128 stands for zero in the data rows.
Here are some points:
[156 116 175 122 155 116  95 172 210 109  88  74 163 160 132 180]
[102  75 170 198 125 120 176 195 154 128  82 127 148 172 115 208]
[126 140  98 149 107 109 149 109  85 139 172 126  82  81  94  91]
[ 92  62 166  99 174 126  86 153 171 106  92 141 171 170 161 156]
[151 166  98 132  97 121 160 110  97 156 154  69 110  96 127 108]
[144 153 169  94 183 173  24 110 119  80 115 127 147 157 203 109]
[124 163 126  89 132 141 116 121 114 144 114 152 169 146 175 126]
[149 155 108  87 155 107  73 103 124  95 141  81 161 191 171 140]
[132 148 166 226 125 127 197 164 119 110 105 117  92 129  77 171]
[183  93  89 134 129  77 101  95 117 103 175  91  95 137 107 115]
[ 99 118 145 126 186 100  92 172 156  76 118  85 149 139 118 108]
[107 129 133 108 153 127 111 124 110 118 123 123 156 149 159 117]
[161 196 125 107 153 150  93 112 130  90 149  79  99 111 123  87]
[130  95 104 119  98 131 154 112  97 161 144 117 119 102 132 111]
[148 153 129 151 133 112 141 135 110 118 134 121 123 133 120 126]
[143  80 154 130 151 129 127 145 144 115  97 115 160 153 135 135]
[156 102 145 112 185 112  88 162 146  79 119 109 156 144 137 108]
[119 127 206 139 151 255 146 152 167  96  78 138  58  54  84  75]
[ 99 142 123 129 128 137 132 100  92 119 156 124  95 107 138  97]
[138 215 114 125 138 110 125 110  86 118 152 175 119 124 132 102]
[159 164  82 115  97 103 134 113 111 161 155  70 125 108 113 115]
[118 161 115 115 110 152 121 119 140 130 132 144 114 113 111 109]
10 more points follow, each with its number after it:
[139 126  76 105  86 107 129 104 105 176 152 132 136 116 121 124] 0
[123 160  88 113  81 128 156  97  91 177 154 169 113  90 118  98] 1
[157 109 168 138 180 130 110 185 167  87  83  73 159 161 116 148] 2
[ 91 124 127 156  98 112 158 139 145 157 124 168 117 113 106 160] 3
[111 152 110 117 119 113 117 102 113 130 144 179 129 148 143 131] 4
[129 133 193 234 136 145 201 184 156 100  82 114  99 142  89 187] 5
[ 91 145 138 135 106 148 131 111 158 134 137 179  81  92 101 138] 6
[115  86  98 134 124  93 129 107  91 126 170 116 101 107 103  93] 7
[ 79  96 120 105 126 133 123 103  89 143 134 187 147 137 164 117] 8
[ 93  81 117 104 107 143 134 130 133 161 109 138 152 130 127 131] 9
Which three of these numbered points are nearest to each point below, ignoring the direction in which the first points spread most? Their numbers follow each, nearest first.
[179 169  68 126  76 111 162  91  83 175 182 208  89  63 107  92] > 1 4 0
[135  99 141 152 123 128 156 134 106 131 115 154 132 142 126 137] > 1 3 9
[122 104  93 125 104 109 139 113 107 147 155 162 117 109 121 118] > 1 0 9
[166 140 105 103  81 110 117 102 171 176 138 109 124 122 125 165] > 0 1 9
[133  77 199 228 163 111 177 213 161  80  67 117 148 188  97 199] > 5 2 3
[101 117 129 159 112 115 166 140 125 144 123 158 130 132 110 139] > 3 1 9
[ 78 148 111 120 127 120 134 120  99 136 145 116 127 114 135 106] > 1 4 9
[100  76 121  93 108 146 129 150 133 184  87  80 197 146 153 153] > 9 0 1
[133 185 173 205 109 130 206 187 155 149  65  97 159 168 103 202] > 5 3 2
[ 54  88 139 175 115 124 175 157 127 148 106 123 139 137 113 168] > 3 9 1
[130 112 145  85 180 128  75 125 134  89 108 123 180 191 192 137] > 4 0 1
[ 91 137 157 139 136 188 135 146 150 111 109 150  91  90  90 105] > 6 3 1
[114 139 146 139 125 139 150 150 126 146  88  95 173 162 153 167] > 1 0 9
[110 143 171 161 184 104 123 177 146  76  97 102 148 165 118 145] > 2 7 4
[113  98 110 116  90 132 133  88 121 158 158 181  83  80 125 113] > 1 9 6
[110 171 141  93 130 131  97 135 181 134 104 132 151 145 138 155] > 1 4 0
[ 74  85 126 134 122 112 143 166 151 148 106 101 156 129 111 146] > 9 3 0
[153  87 102 124 103 105 122 120 145 153 140 152 132 134 124 157] > 0 1 9
[109 130 122 129 109 113 146 162 144 161 104 145 161 130 109 140] > 1 3 9
[147 138 158 206 123 120 188 167 128 129  99 140 126 143 100 180] > 5 3 2
[ 67  93 118 101 131 139 112 125 123 141 117 120 172 153 163 142] > 9 8 0
[139 145 102 119  98 110 121 108 138 158 147 175 122 124 125 154] > 1 4 0
[145 176 140 114 182  91  76 196 188  82 110 126 161 144  89 113] > 2 4 1
